[-26  46  43  13  -7  57  37  19  26] = Gar
[  -7   36   28  -58  -38   -3 -109    8   41] = lugu
[-29 -55 -15 -17 -22  -8 -16  -3 -24] = bivi
has: [26 19]
no
has: [ -7  36  28 -58]
yes
has: [-22  -8 -16  -3]
yes
has: [57 37]
yes
has: [ 43  46 -26]
no
has: [37 19 27]
no

[-34  24  45  52 -33 -67  -1 -45]  kuvi
[ -44 -125   34   68  -38  -93   78   -7]  seken
[ -44 -125   93   68  -38  -93   78   -7]  riz
has: [ -44 -125]
yes
has: [ 68 -38 -93  78]
yes
has: [34 68]
yes
has: [ 68 -38 -93  78]
yes
has: [24 44]
no
has: [-7 78]
no
has: [-93 -38]
no

[-41  27  25 -46 -19   1 -21  21  16 -15 -60  22] : punul
[-39   7  14 -29 -11  -9  35  23  -3 -22  10  -1] : dodu
[-58 -12  98 -60   6  12 -22   6   7  37 -30   9] : Dibut
[ -6 -33  20  10  19   4  38  -1 -38  13  47 -46] : Kip
[-37  34 -27 -32 -35 -31  57  30  38 -53  33  51] : Pud
[-2  0 -1 -1 -2 -7 14 -1 14  0 26 17] : kof
has: [14  0 26]
yes
has: [-1  0]
no
has: [-1 14  0]
yes

[-11  12  55 -19 -55 -35  37  37  56]  fal
[ 89 -39 -40  42 -18  52  32 -43  13]  Siza
[ 40   4 -43 -19 -19   2  65 -18  48]  dar
[ 14 -31  30  25  -5   8 -13  -6   0]  dav
[-23 -43   6  18  75   5 -64 -33 -51]  tugod
[-67  31  -2 -17  61 -19 -73  12 -56]  Riv
[ 19  32 -33   8 -11  21  -9   5 -15]  subul
has: [-35  37  37  56]
yes
has: [-17  61]
yes
has: [ 48 -18  65   2 -19]
no

[  33 -101  -76   40    6  -53   10  -56   -8  -19 -101  -50  -59  -45
  -50   -3   40   20   -1  -13  -25   33  -77  -27    2   39  -80    3
  -23   60] : fizas
[-27 -50 -67  34  54  -3  66  21  49   8 -46 -60  33 -80  50  61 -83  30
  80   2  28 -13  22  83  48   8 -53  68  29  27] : rim
[ -66   47   44   24  -55   47  -40   51  -42   20   63   62   46   48
   38  -49   24    8  -50   20   47   23   57 -112   27   45   52  -44
   62  -11] : pilag
[ 95  -1   8 -61 -52 -21 -58 -28 -40  14 -20  -7 -28   4 -32 -54  64 -54
 -57  21 -22 -38 -27   0 -55 -69 -13 -56 -45 -56] : lofo
[-84  -2   3  69  33 -29  41 -37  28 -56 -18  47 -45  56 -57  29  39  70
  40 -34 -49 116 -38 -55  16  71  16  42 -35  63] : difov
has: [ 33 -80  50]
yes
has: [  8 -46]
yes
has: [ 33 -80  50  61]
yes
has: [ 48  38 -49  24]
yes
has: [ -76 -101]
no

[-79 -30  24 -16 -29 -40 -74  43  39 -64   8   7  81 -33  62 -31]  fad
[ 17  -7 -22  42 -68 -16  12  39 -66  16 -18  66  -5 101  -8 -55]  gule
[ 68   8  49 -18  19  92  48   6 -61  51  43  37  21 -61  41  11]  vugeg
[-50  19  48  18  59 -93  30  36  61 -50  68 -10 -90 -33  55  62]  Zuko
[-44  45 -19 -48 -70  -4 -49 -77 -49 -55 -74 -36  75  68 -43 -33]  tumo
[-44  45 -19 -48 -70  -4 -49 -77 -49 -55 -31  59 -96  64 -42 -41]  vofu
[ 51  23   4  -8  62  -3  57 -32  45  49   7 -23 -66 -24 -15  58]  dop
[  4  75  51 -60  19   5  41 -74 -58 -31  35 -26  22  33  30  36]  Lanob
[  8   8 -63  -5 -27  14 -35 -59  38   7 -77 -44  23  66 -80 -21]  mon
has: [-74 -58 -31  35]
yes
has: [ 30  33  22 -26  35]
no
has: [  7  49  45 -32]
no
has: [ 45 -19 -48 -70  -4]
yes
has: [-31 -58 -74  41   5]
no
has: [ 11  41 -61]
no
has: [ 18   5  41 -74 -58]
no

[-29  57  -6  22 -18  69]  Fek
[-29  57 -68  22 -18  69]  lavev
[-29  57   4  22 -18  69]  gebe
has: [-29  57]
yes
has: [-28  57]
no
has: [ 57 -68  23 -18]
no
has: [ 22 -18  68]
no
has: [  4  22 -18]
yes
has: [57  4 22]
yes
has: [ 22 -18]
yes

[ 16  23  54  28 -69  82  14  44] : dalur
[-108   23   54   28  -69 -125   85   89] : bavo
[-108   23   54   28  -69   82   14   44] : Kovu
has: [14 44]
yes
has: [-125  -69   28   54]
no

[ 92 -74 -11  28] = Rofil
[71 16 -1 -5] = kat
[105 101  41 -62] = ruba
[ 51  84 -87 -60] = nizo
has: [-87  84  51]
no
has: [105 101  41]
yes
has: [ 51  84 -87 -60]
yes
has: [ 92 -74 -11  28]
yes

[  34   19 -114    5   -2    7   17   -9   15   -9] : Zodam
[-12  11 -21   4   7 -17   3 -12   2   0] : Vop
[  5   2  19  -7   1   4  -3  -7  -9 -11] : Vap
[-14  11  43 -12 -22  -9  -6  -7   6 -10] : nilo
[ -12  -10 -122  -11    3   -7   18   -6    1   42] : gido
has: [-12 -10]
yes
has: [-22  -9]
yes
has: [-11   3]
yes

[-25  42  73   1 -87  58  -4 -22] = fis
[ 43 -44 -54  89 -73  48  31 -80] = Semin
[ 55  33  29  37 -81  48 -46 -58] = vumum
[ 13  43  39 -93  14   3 -49 -28] = Mub
[-70 -33  12  40 -60  32  74  -5] = Meto
[-38  51  80 -50 -91  87 -12 -75] = nafik
[ 57 -19 -29  21  16 -30  -9  -2] = Getev
has: [-19 -29]
yes
has: [-49   3]
no

[122 -54 -49  15 -33] = Rusun
[ 73 -26 -28  36 -16] = boti
[ 89 -36 -35  36 -22] = vulas
[ 89 -36 -35  36 -10] = fasol
has: [ 36 -28 -26  73]
no
has: [-26 -28]
yes
has: [ 36 -35]
no
has: [ 72 -26]
no
has: [-35 -36  89]
no

[ 59 -43  87  47 -21  -9] : gedul
[-38  34  -8 -43 -15  24] : furo
[ 59  -2  -8 -10 -37  50] : Rirop
[-85  32  76 -36  -9   6] : narib
[ 49  -6 -27  20   7  13] : vot
[  57 -107  -62  107   78 -112] : Navif
[20 32 82  9 -5 61] : ves
[-32  31 -19  26  82  18] : tavis
has: [ 76 -36]
yes
has: [-27  20   7  13]
yes

[  10   78  -30   35  -66   83   34   64   65   65  -52  115  -91  -35
  112 -104  -34 -106   74   -5   13 -105   21   67   49  -26  -33  -59
  -78   21   82  -21  -64   64  -83  -85  -69   41  -75] = Laki
[ -16  -80   72 -103  -43  -34  -74  -44   31  -65   46   61  -10  101
 -108  -89 -108  -25   84  -39  -58   84   37   82    5 -115    4  -19
   86  -47   71   -5   36   65   39    5  -26   45  -86] = pazuz
[ -49  -64  -31   85  -71  -31   69    0  106   68  -43   -5 -111   76
   71  -91   31  -23   82   18   53  -21   29   91  -72   19 -114  -84
  -83   31   61  -53   95  103  -39   30  -98   50   84] = lavil
[ 116 -105  -96  -80  -85   33   67   26  -58  103  104   57 -109   90
   41   55   22  -76   21   -9   52  -88    7  -72  -93  -13  -48   87
   18  -69   38    3   39  109   22 -100   51  -10  -13] = Nez
[  61  -22   65   20  -40   11  -77  -10   47  -76  114  114  -49   87
  -82   19  -10    1  -37   58   23  -31   52  -35  -64  -50 -106  -92
  107   52  105   69  -25   95   -4 -109   51  -45  -63] = kozek
has: [-37  58  23 -31]
yes
has: [-80 -84  33]
no
has: [ 95 103 -39]
yes
has: [115 -52  65  65]
no
has: [-23  82  18  53]
yes

[-35 115 -27  -4  87  29 -71 -12] -> nuluz
[-70 -53 118 -44 -10  31  48 -78] -> dum
[ 13  -4 -60 120 -46 -71  35  81] -> riba
has: [-10 -44]
no
has: [-60 120 -47 -71  35]
no
has: [-71  35  81]
yes
has: [48 31]
no
has: [-4 13]
no

[  8   0 -52  45  37  32  29 -27  60 -90 -45  27] : Lanud
[  0 -62 -10  23 -18   0 -17 -38  23 -25  -7  41] : doto
[ 30  71  44  25 -46  21  54   9  -9   0   6  43] : dopu
[ 23  46   0 -18 -29  21  -3 -12  88 -23 -49  22] : zikis
[  0  54  35  10 -52 -70   0   9   4 -59 -16 -36] : kelog
[ 25  27   0  64   0   0 -76  54  -2  28 -24  32] : zon
[ 26  33   0   9 -40 -32   0  -2  37   4 -69 -49] : pem
[ 23  46   0 -18 -29  21  -3 -12  88 -23 -49  23] : tamek
[ 40 -12  -8  63   3 -23  57   0  11 -10   0   9] : Roz
has: [ 23 -10]
no
has: [-90  60 -27]
no
has: [54  9 -9]
yes
has: [-52  45  37  32]
yes
has: [-90  60]
no
has: [ 23 -25]
yes

[ 36  75 103  63] : mavo
[-119   77  -33   85] : vupe
[  7 -66  70 -58] : mizo
[  7 -66  70 -64] : fadim
has: [ 63 103  75  36]
no
has: [ 63 103  75]
no

[ 22  22   9  71   6  51 -16   3  -5 -36] = meve
[ 59  10  21 -47  96 -73  50   2   0  55] = bepu
[  9 -35  60 -54  22 -35  -4  39   7  79] = Togap
[-22  37  21  53 -41  78 -27 -21  58 -29] = Per
[ 20 -26  58 -57  40 -46   4  30  12  79] = pokim
has: [-46  96]
no
has: [-1 55]
no
has: [12 78]
no
has: [39  7]
yes

[-18  27 -31 -11  14  -5  18   1 -47  39  33 -32  -9  -5  13  40  46  -2
   3   0 -12 -36 -17  -4 -19 -16  22   9  -9  16  22 -11  50  19 -30   7
 -32   6  51  37 -29   0   9   1  -9] = zelu
[-24  38 -31 -18  17 -17  18  -6 -40  30  25 -25   0   0  13  22  54   2
   6  -5 -13 -26 -24   7 -17 -25  22  12 -14  16  22 -11  37  26 -16   7
 -29   9  62  37 -25  -5  12   1 -18] = vep
[-15 -19 -10 -26  10  -5  30  -6  29 -36 -74   7  23  24 -41 -67  46  42
  16  -5  -5   0   0  43  -6 -29 -14  -4 -27   9 -30 -13 -49   3  28  50
   5  20  17 -55  14 -44  39  37 -70] = Rori
[ -8  10 -27   5  10   5  10   9 -50  47  48 -39 -23 -13  17  57  26 -14
   3   9  -6 -54  -5 -14 -14   4  15   9   4  16  22  -5  56   6 -43  -5
 -32   8  27  37 -27  23   1  -9   8] = peli
[ 19 -37 -25 -18  -1  17  49  37  -4 -24 -82  14  -4  41 -68 -85  34  46
 -16 -13 -12  13 -26  59  -6 -32 -28 -33 -32  -9 -52 -20 -55  19  33  93
  14  21  24 -75   2 -61  54  63 -40] = kiz
[-21  35 -31 -14  16 -12  18  -2 -44  34  25 -29  -2  -5  13  31  54  -2
   6  -3 -13 -31 -21   1 -19 -22  22   9 -11  16  22 -11  43  24 -21   7
 -29   8  58  37 -27  -5   9   1 -14] = Dokud
has: [ 16 -14 -31]
no
has: [ 39  33 -32]
yes
has: [ -9 -52 -20]
yes
has: [ 16  22 -11  50]
yes
has: [ -5 -43]
no

[ 112  -90 -103  -26] : sefir
[ 49   8 -36  61] : kop
[82 55  5 34] : mibuz
[101  47 -29  70] : Sozu
[  0 -52  22 -45] : pev
[  34    4  -22 -102] : Zanu
[ 49   8  27 -42] : zozim
[ 114  -78 -103  -35] : posur
has: [ 70 -29  47 101]
no
has: [ 4 34]
no
has: [   4  -22 -102]
yes
has: [-104  -26]
no
has: [-104  -35]
no

[ 30   8 -33  22  34  -5 -28 -26  16  10  49 -11 -12  24  15  55 -25 -11
 -14   6   4  18 -12 -26  64  10  17  11  15   7   1  35  -3  38   3  11
  23   8  36  15  32 -15   1  42  47  41  47 -12]  Terop
[ 44  63  29  40   4  26  -2   3 -65 -56 -21  44  85  47  12  44  31  57
 -23  -2  -1 -32  22  -2 -34 -92  16  53   7  49 -51 -24   3   2   6 -30
 -12  -7 -38 -47  -1  49 -22  14   9 -17  27  -3]  ledet
[ -9 -12 -50  35 -28   4 -32  45  18  35   3  26 -28   8 -30  -8 -58 -27
  68  -4  23  -8 -28  -1   3  63 -63 -25  21   0  18  26  31  18  -7  14
  16 -73  48  20  35 -33  45 -21  20  -8   4   2]  Fegez
[ 30  46  46  -9 -18   3  20  11 -27 -38 -22  15  41  15  28  14  42  29
 -37  28 -46  14  51  -1 -30 -42  36  50 -37   7 -17 -19 -10   1  32  -8
  -4  30 -26  -6 -35  34  -9 -13   0  24  -2 -16]  tokem
[  58   75   11   62    2   31  -20    8  -77  -62  -20   58   96   64
    5   61   13   61  -17   -5    5  -46   11  -10  -30 -102    2   59
   17   61  -65  -18   10   12    1  -36   -8  -30  -31  -55   13   46
  -19   18   23  -18   42   -7]  lur
[ 12 -15 -47  22  17   1 -25   1  32  39  31  -6 -23  12 -10  21 -44 -15
  30  -1  27   1 -38  -1  57  43 -17 -13  36  -3  11  44  21  29 -10  13
  27 -21  41  21  43 -33  18  23  28  26  21  10]  diz
[ 16 -13 -18 -15  26 -13  -3 -22  42  29  36 -34 -29  -2  16  21 -13 -14
 -15  17  -6  29 -12  -4  67  33  28   2   6 -21  17  38  -1  25   6  16
  27  35  27  32  13 -25   0  27  21  57  13   0]  Zov
[ 31  59  28  19 -41   6  -2  36 -42 -44 -27  43  42  29  17  20  19  20
 -13  26 -47   7  54 -14 -52 -33   3  50 -41  19 -20 -21  -1   9  35  -7
  -5 -17  -9  -7 -26  32  12 -30  16   9   9 -29]  mapu
[ 13   8 -24  25  32 -12 -28 -22  23   8  67  -5 -34  19  28  54 -18 -34
 -15  12  -4  45  20 -45  50  34  18   3  -8  11  27  25 -16  43  19  30
  19   9  58  33  26  -6  19  35  62  32  60 -30]  nikik
[ 33  42  29  54  47  48  13  -9 -51 -28  -7  43  98  45   1  40  39  77
   7 -25  66 -54 -13  30  -8 -90  16  30  65  66 -45 -13  22  -7 -20 -28
 -11   2 -43 -59  34  54 -28  50  -4 -47  31  43]  nuki
has: [-19  18  23]
yes
has: [11 -8]
no

[ 20  18 -59 -11 -27 -48  34   9 104  57  25 -77  -2   3   6  -3 -24] : kasu
[  18   14  -56    1   -6  -71   44   30   79   34   40 -118    9    6
   12    9  -42] : savu
[ 23  30 -61  -8 -10 -88  61  22  77  37  29 -88   8   1   3  -4 -37] : fego
[ 23  30 -61  -8 -10 -88  61  22  77  37  29 -88   4 -28  -8  10 -22] : zuf
has: [  4 -88  29]
no
has: [ -8 -10]
yes
has: [  8   1   3  -4 -37]
yes
has: [37 77]
no
has: [ 37  77  22  61 -88]
no

[ 15  28   6 -63 -94] : bub
[ 56   3 -15  88 -47] : zamov
[  15   28    6  -63 -108] : Madaz
has: [-63 -94]
yes
has: [  28    5  -63 -108]
no
has: [  7 -63]
no

[  88 -125  -73  -83   -2] = zagi
[  88 -125  -73   29   42] = beki
[  88 -125  -20   29   42] = dezon
has: [-125  -73  -84   -2]
no
has: [  42   29  -73 -125]
no
has: [-125  -73   29   42]
yes

[ 77 -51 -49 -66  49  15] : Zel
[ 77 -51 -13 -66  49  15] : sebe
[-81  58 -49  34 -61  70] : gegi
has: [ 70 -61]
no
has: [-49 -51]
no
has: [-51 -13 -66  49]
yes
has: [49 16]
no
has: [-66  48  15]
no
has: [ 77 -51]
yes
has: [-49  34 -61  70]
yes

[ -3 113  16 -36  33 -37  -5  30 -29  18]  somi
[-54 -30  95  -6  20 -76 -22  27 -28  -1]  duzi
[ 12 100 -64  25  18  53 -22 -28 -24  29]  Sonu
has: [ 34 -37]
no
has: [100 -64]
yes

[-17   4  11  -6  -9 -37 -15 -11   3  -4   9  16 -38  28 -13 -23 -34  24
  -9 -32  10  15  14 -12  10 -22 -10  20  -3  13   9  -4 -68 -12  15  26
   4  32 -11   6  10  -4 -23   7 -15  41  10 -29 -16  -5 -20   9 -17   4
  -9  41 -14 -29] = figu
[  5   5  -2 -27 -32 -16  -3   0  11 -31   6 -25 -33  16 -26  -5 -45  30
  17 -37   0  16  -1   9  25  -7 -17  14 -21   2   1 -14 -42 -24  -5  34
  -4  41  -9   0 -10 -17  13  11  15  44   9 -43 -37  -3   0  -3   6 -16
   5  38   1  21] = finoz
[ 16   3 -12  10 -21   4 -15  -7  28 -19 -13  -4 -37  13 -19  -6 -44  11
 -14 -17 -20  41 -21  10   2  -6 -26  17  18  28  15 -16 -67 -21   2  -1
  -9  51 -22  -8   7   2 -11  10 -20  28  30 -10  -9 -16 -37 -21  -3  -9
  -6  24  18  -9] = pov
[  2 -27  -2  14 -16  -3  24 -18   6 -22 -32 -22 -31  26 -64   3 -41  36
  23 -66 -13  14  81  47  25 -16 -50  52   8  95  -7  12 -94  -9  23  62
 -64  82  -6 -27   7 -39   7  46  -8 -23 -17 -16 -30  73  31  29  -9 -32
   2  51 -51  30] = Sezur
has: [ 25 -16]
yes
has: [-43 -37  -3]
yes
has: [ 36  23 -67 -13  14]
no
has: [-8 -6]
no
has: [-12  14]
no

[ -2   1  11 -12  10   5 -14 -12 -28  -8] -> vule
[ -9   0  -3  14 -10   1  42  14  54  -6] -> sen
[ -1  17  -9 -14  11   2  -3   7   0 -21] -> mel
[-11   9  14   4 -26  16  48  17 -49 -25] -> Gad
[  1   3  -1  -8  -5   8 110   6 -13  -4] -> Nutov
has: [-1 -3]
no
has: [-1 -8]
yes
has: [-10   1]
yes
has: [-21   0   7  -3   2]
no
has: [-27  16]
no
has: [  6 -13  -4]
yes

[ 16 -68  35 -22  42 -26 -43  32 -25 -75 -14 -61 -25  24   7  43   8  54
 -27] : viv
[ 16 -68  35 -22  42 -26 -43  32 -25 -75 -14 -61 -25  24   7  33   8  54
 -27] : mavuf
[-14  86  47  48 -86  58  78  25  33 -16  25 100  34  40 -19  33   8  42
  18] : Numi
[ 16 -68  35 -22  42 -26 -43  32  26 -75 -14 -61 -25  24   7  33   8  54
 -27] : Zimi
[-39  75 -24 -23 -73  51  71 -10  36 -47  15  93  -2 -25 -22 -22 -18 -41
  18] : kul
[ 16 -22  93   2   7   5   1  63 -21 -61   0  -7 -34  67  -6  43 -11  80
   9] : foz
has: [ 63 -21 -61   0]
yes
has: [86 47 48]
yes
has: [ 7 43]
yes
has: [-23 -73  51  70]
no

[-44 -34 -42 -10 -20 -70  -1] : dubep
[-25 -39  29 -11 -58 -42  23] : Fito
[-25 -24   5 -15 -41 -19  51] : Gug
[  10    7   70   11 -100 -114   -8] : revot
[-44 -34 -42 -10 -20 -64  41] : Fof
[  18   10   99   21 -113 -120  -11] : Bebef
[-14 -16  41  -6 -88 -75  -8] : gizo
[-25 -24   5 -15 -41  -8  51] : mebu
has: [-75  -8]
yes
has: [  -8 -114]
no

[-16 -35 -25  33 -23 -86  44  -1  59 -33  85  60  57  51] : dip
[ 16 -41  21 -24  30  53 -24 -34  36  31  11 -14 -22 -22] : pek
[ 20 117 -36  26 -47  36 -17  66 -61 -29 -69  65  43 -21] : zuzez
[ 16  99 -36  31 -46  18  -5  59 -31 -33 -47  78  56  -4] : bem
has: [ 36 -16]
no
has: [18 -5 59]
yes
has: [-24 -33  36  31]
no
has: [ 21 -23  30]
no
has: [-22 -14  11]
no
has: [-47 -33 -31  59  -5]
no

[  17  -17   -9   26   -4  -17    7   34  -45    0  -27  101  -77   42
   15  -44  -57   29  -41   68  -60   30   47  -50  -52  -21 -108   27]  Fatet
[ 18  41 -36 -22 -27  23 -56  44  29 -92 -71  -4  54  53  33 -74 -37 -12
 -36  27 -63  56   7 -14 -15 -30  17  67]  Sig
[ 21   0  -4  -5   9 -18  -2   6 -32  35  12 -23  20  -3  18  -8   8 -12
  17 -13 -16  16  -9  17  28  19  23 -24]  pizo
[ -82  -72   87   16  -23  -22   62  -25   59   36    2   81  -73   21
  -48   -2  -55    6  -39   35    6  -25   10  -54 -122    9 -113  -19]  Rem
has: [ 33 -74]
yes
has: [-61  30]
no
has: [  9 -18  -2   6]
yes
has: [-17  -9]
yes

